Each row is where one point has got to under a steady rotation. How many ticks took it there?
The counts run from 0 to 234.
[ 94 111 119 128 117 116 111  81 115  95 124  95 128  93 165 126 112 114
  96 191 149 144 138 134  98 148 185  99 132 107 104 154 132 130 109 142
 112 135  98 131 160  82 139 145  99 119  97 150 171 120 126 125 129 107
 151 114 157 132 119 122 112 116  96 166 146  98 112 160  94 105  87  96
 135 173 197 163 139] : 212
[116 125 109 157  96 119 101  82 109 121 129 104 171  81 159 131 103 121
  81 161 126 159 118 167 100 164 180  96 124 125 114 121 140 145 148 135
 135 132 107 116 133 124 149 162  74 115 105 141 169 155 183 135 134 123
 115 121 168 123 132 131  40 146 119 153 154 111 124 148 126 114 132 102
 134 165 155 147 167] : 124
[ 98 133 118 104 110 114 153 132 123 109  95  80 161  88 176 133 120 126
 101 175 138 148 141 130  93 190 147 133 125 118 124 131 135 182 129 105
 115 119  66 106 158 122 134 166  85 118 131 157 158 142 148 111 138 106
 111 131 138  93  90 113  94  93 106 156 145 109  94 149 124 112 110 100
 138 165 159 158 149] : 76
[ 79  97  86  92 152  98 123 141 133 136 101  93 121  71 170 117 118 134
 100 149 150 128 150 153  80 193 139 127 153  98 109 132 173 137  91 136
 135 119  93 121 169 120 138 110  91 136 131 148 138 147 139  87 115  95
 131 112 160  84 101 109 106 150 104 151 113 120 132 172 114 118  98 112
 102 152 157 159 128] : 88
[129 131  95 146 121 116 131  99 124 120 112 126 125  59 177 129 109 136
 120 126 132 141 114 168 110 201 201  95 138  84 111 147 156 124 104 158
 149 105  98 135 132  94 118 150  71 132 112 123 168 116 140 145 156 107
 155 127 163 123 109 123  92 131 124 117 105  88 156 141  93 125 158  96
 124 150 129 122 155] : 45
[134 131  93 156 128 106 102 106 120 121 115 131 130  44 175 126 108 138
 112 140 130 143 126 178  92 183 209 111 155  87 113 156 160 114  99 145
 146 110 108 137 157 111 125 133  69 125 132 121 161 119 148 136 147 106
 139 129 168 114 114 112  94 145 139 132 101  94 152 149  92 127 155  99
 108 142 148 112 142] : 41
[122 122  59 112 145  96 118 131 115 149 132 116 126  54 170 117 113 102
  91 147 149 140 135 155 100 165 160 133 139  89 137 117 151 164 141 146
 133 118 118 116 144 120 172 137  76 122 108 146 133 145 189 130 150 102
 114 123 150  80 130 100  55 148 130 154 135 112 128 146 129 133 152 124
 127 176 132 115 145] : 174
[114 120  55 112 164 102 134 118 102 134 123 103 103  62 185 125 128  81
 110 154 168 138 134 125 115 162 161 136 146  71 140 129 135 167 125 156
 126 108 118 119 151  84 154 149  82 131 106 155 131 123 158 126 156  91
 129 127 128  77 116 106  89 127 116 145 139 100 118 148 120 125 147 130
 150 185 138 116 145] : 167
[ 80 111  97  99 118 105 126  92 135 131 115  88 140 115 164 100 110 117
  72 153 136 127 110 146  95 174 134  78 125 104 114 134 155 127 152 154
 161 149 120 111 136  89 152 123  97 122 101 138 184 144 164 124 112 103
 127 108 144 113 143 107  78 124  92 139 157 139 120 172 131 119  98 117
 113 162 192 174 153] : 7
[113 135  93 110 134 108 143 101 128 108 104 110 101  65 167 103 104 120
 107 173 150 110 139 140 104 190 191 111 137  94 129 155 148 124 101 140
 150 100 109 131 169  75 121 145  95 122 114 134 169  99 118 117 147  96
 158 111 136 129 107  92 119  97 106 141 132 109 119 153  82 101 117 106
 138 161 177 135 128] : 155
[113 136  85 117 153 109 146 110 111 106 110 106  98  62 181 118 117  90
 115 173 162 119 134 130 108 170 182 125 137  74 132 153 132 151 109 151
 133  99 105 136 159  66 133 159  88 126 102 146 151  98 123 127 151  87
 144 126 137 105 115  99 120 101 107 138 139  96 109 140 100 109 130 110
 147 179 162 124 138] : 160
[106 134 131 155 100 132 123 101 109 110 100  86 185  90 175 149 118 130
 103 149 120 165 113 166  89 187 179  97 126 125 103 134 142 150 133 129
 136 126  73 115 139 124 119 175  68 124 126 141 160 153 155 119 125 113
 112 134 161 114 108 146  75 132 116 131 143 101 119 155 134 109 127  86
 132 153 148 159 173] : 131
[ 86 138 117 115 118 109 111  89 126 109 108  95 154 100 164 105 105 107
  65 181 133 125 113 142  98 164 141  97 131 109 122 157 137 136 140 125
 147 145 110 120 150  89 151 134 100 100 111 143 196 134 152 127 107 102
 122 119 148 120 137 101  87 109 103 148 163 124 102 159 128 119  96 106
 110 158 203 162 146] : 12
[ 84  79  90 114 105 104 116 105 131 139 119  89 135 110 164 106 107 130
  83 153 140 153 121 128  87 178 143  78 147 104 104 140 150 111 128 122
 143 155 111  86 151  90 126 114  86 120 124 140 192 159 145 139 113 116
 131 106 138  93 129 120 108 111  93 140 117 132 127 162 111 112  82 117
 110 126 186 164 154] : 201
[118 111  81 158 152 109  77  98 110 130 119 111 138  43 173 131 112 120
 104 150 143 151 139 163  92 170 186 128 171 103 122 149 155 121  87 131
 134 116 118 121 179 120 129 119  77 126 147 135 140 146 149 108 130 105
 134 121 159  94 110 120  91 174 131 157 114 106 142 170 100 117 130 118
 109 140 154 127 136] : 34
[117 135 124 155  89 121 111  88 115 114 114 100 185  84 170 141 105 135
  88 155 117 167 116 163 106 178 174 100 126 133 117 132 139 152 141 122
 129 129  91 107 139 131 137 162  72 115 125 139 184 151 176 136 139 125
 121 131 159 121 112 129  51 129 124 150 144 104 122 151 123 124 133  98
 129 155 151 149 163] : 127
[ 81 102  84  89 149  96 123 140 133 137 104 100 117  69 173 115 115 138
  98 149 150 128 149 152  86 199 139 126 152  98 109 136 176 136  85 133
 134 119  95 121 170 120 142 103  92 130 131 145 146 149 142  91 121  95
 137 110 159  90 102 108 107 146 106 155 110 120 138 170 108 124  98 114
  99 148 159 160 123] : 89
[ 79 111  95 101 116 104 125  97 134 134 116  88 140 114 167 102 116 113
  76 154 133 132 108 147  88 167 135  79 127  98 112 139 157 125 154 154
 157 150 120 114 139  87 153 120  91 126 102 137 183 145 163 128 112 100
 119 111 142 105 146 110  85 119  97 135 150 140 123 174 139 124 102 117
 109 157 192 170 159] : 6
[ 81 107  92  98 113 102 126  98 137 136 116  89 143 118 177 101 122 115
  80 148 130 137 106 145  88 169 130  79 135  94 116 144 157 126 159 154
 156 153 123 107 137  91 154 116  90 126 109 134 185 145 167 135 114 105
 113 111 133  97 146 110  86 116 101 135 144 145 125 175 144 127 108 117
 103 155 189 168 156] : 5
[101 108  91 114 129 115 138  97 134 129 100  92 123  76 159 102 109 132
 101 155 139 124 135 158  83 202 175  93 145 116 119 142 171  99 105 142
 171 106 115 109 178  99 107 131  88 135 138 129 154 127 126  94 127 100
 142 104 134 117 109 104 116 123  99 132 128 138 129 179 103  89 100 114
 124 134 179 154 136] : 147
[120 103  59 123 117 115 154  95 118 152 124  93 121  93 171 105 118 102
 102 133 142 147 106 138 100 180 167  79 128  95 124 120 147 131 163 168
 172 120 130  93 131  82 131 160  69 136 104 133 158 138 165 144 153 107
 125 114 120  94 136 116  79 108 106 113 141 134 126 156 131 104 143 130
 154 152 147 132 176] : 58
[119 130  98 107  94 112 154 108 132 122 116  92 151  86 153 104 100 124
  81 177 133 136 134 145  98 186 165 104 111 130 132 121 138 158 160 119
 143 121 106  95 149 117 146 169  82 109 113 143 172 136 170 126 149 117
 118 116 130 114 117  93  62  85 107 156 162 131 100 148 122 102 117 107
 147 166 171 145 151] : 68
[117 110  80 156 153 110  81  97 107 128 118 110 142  48 176 134 115 121
 101 148 148 154 141 158 100 174 180 129 176 111 126 146 152 125  85 126
 132 117 118 112 180 120 126 120  80 131 150 140 144 146 149 106 135 105
 140 122 153  91 104 115  93 169 129 160 117 105 140 173  99 121 128 123
 110 139 153 132 134] : 33
[ 98 132 116 104 108 118 157 132 124 108  95  79 162  86 173 131 115 127
  98 179 138 144 140 134  94 193 150 128 119 123 121 127 138 181 132 112
 119 113  69 107 154 120 138 167  84 117 123 158 161 142 148 110 138 107
 115 128 140 101  92 112  83  92 105 154 150 110  95 147 125 113 110  98
 145 171 157 160 147] : 75
[123 108  79 146 109 111  93  69 108 137 142 107 153  86 164 123 102 111
  79 148 144 165 116 148 121 162 161  92 139 117 127 122 134 141 144 144
 133 141 130  96 133 111 153 142  80 120 105 141 175 157 190 147 143 125
 138 116 149 109 136 120  38 146 121 161 148 112 134 156 119 128 133 126
 136 162 152 135 161] : 119
[ 80 127 107 140 154 124 100  90  95 105 105  83 154  81 180 150 121  96
  95 164 163 147 132 119 128 174 146 127 151 109 125 147 125 160  91 116
 118 127  89 113 163  92 123 149  95 116 127 163 160 148 130 103 119  99
 146 130 149 107  99 129  95 146 103 155 152  86 107 160 104 111 104 117
 134 163 163 160 143] : 23
[ 96 128  91 116 145  97 112 118 119 114 118 129 105  71 179 117 112 111
  98 149 152 118 120 147 107 169 171 107 146  56 106 167 145 133 101 152
 133 134  98 149 134  68 148 118  91 117  94 136 184 115 134 149 125  95
 147 129 179 112 129 115 116 124 112 132 108  81 144 133  97 141 126  99
 100 161 165 131 141] : 101
[126 111  65 112 100 109 152  92 130 146 126  96 131  94 164 100 108 115
  91 146 139 146 114 138 103 187 165  81 127 110 134 120 145 137 169 147
 164 123 131  81 141  98 136 155  78 129 114 135 172 139 179 146 158 115
 130 108 113  97 130 103  66  94 108 135 148 143 117 158 123 109 134 133
 153 154 159 133 168] : 61
[125 112  66 127 114 111 151  96 120 147 120 101 126  92 190 113 123 107
 117 121 139 155  98 137 108 186 172  82 142  83 125 136 144 134 154 161
 164 120 122  93 135  80 123 155  68 139 118 130 170 132 158 163 162 103
 129 123 114  88 125 118  91  99 117 108 121 125 131 153 128 120 161 128
 143 145 144 124 174] : 55
[111 103  62 141 131 105  93  78 101 143 144 107 131  85 185 124 116  91
  89 139 154 164 104 129 127 147 156  96 151  84 128 139 127 144 142 153
 131 148 133  99 134  79 153 133  82 121 102 143 174 154 178 163 141 112
 134 124 139  86 142 126  67 141 118 146 135 108 134 154 122 137 140 138
 129 159 156 126 164] : 114
[ 96 109 116 132 110 110 104  87 119  99 124  96 131  91 159 115 108 115
  90 194 142 142 133 138  86 146 183  95 138 102 107 160 133 118 117 130
 115 142 106 125 163  85 141 139  98 113 103 145 182 125 134 132 122 109
 134 113 151 120 124 113 116 107  99 165 138 111 109 159  98 106  85 100
 123 159 206 159 142] : 210
[133 130  90 152 127 104 102 100 122 121 115 129 134  46 173 126 106 140
 109 142 130 145 128 177  96 187 206 116 157  96 118 152 159 119  92 140
 143 109 110 133 157 115 124 127  74 127 135 122 163 125 150 134 150 109
 147 127 168 115 107 110  91 151 137 140 101  98 156 152  92 129 149 102
 107 139 148 117 137] : 40
[116 143  91 116 142 106 144 106 119 104 109 110 106  62 182 112 116 103
 114 177 149 121 133 130 104 173 190 126 144  78 135 167 132 141 111 140
 138 103 108 133 166  70 129 150  93 118 115 138 164  93 122 131 154  93
 145 129 129 109 110  91 126  89 112 140 132 102 110 145  93 111 132 109
 137 167 178 123 134] : 158
[ 83 112 103 113 106 112 143 138 128 138 103  99 153 102 178 130 112 137
  94 119 137 152 110 141  96 207 133  89 127  86  93 126 152 156 132 126
 148 140  68 104 111 104 129 145  71 121 112 144 180 168 150 141 117 111
 121 128 168  91 114 144  90 120 102 113 111 103 136 133 127 128 119  96
 110 137 132 159 174] : 191
[104 134 114 114 107 115 152 127 122 112 105  82 157  81 159 117 109 116
  91 188 135 139 140 145  80 177 166 118 115 116 122 128 137 167 152 116
 131 120  78 114 149 118 146 174  77 108 110 152 157 136 157 117 132 106
 101 127 142 105 114 108  82  91 101 153 161 120  87 138 133 100 115  95
 146 171 165 153 156] : 72
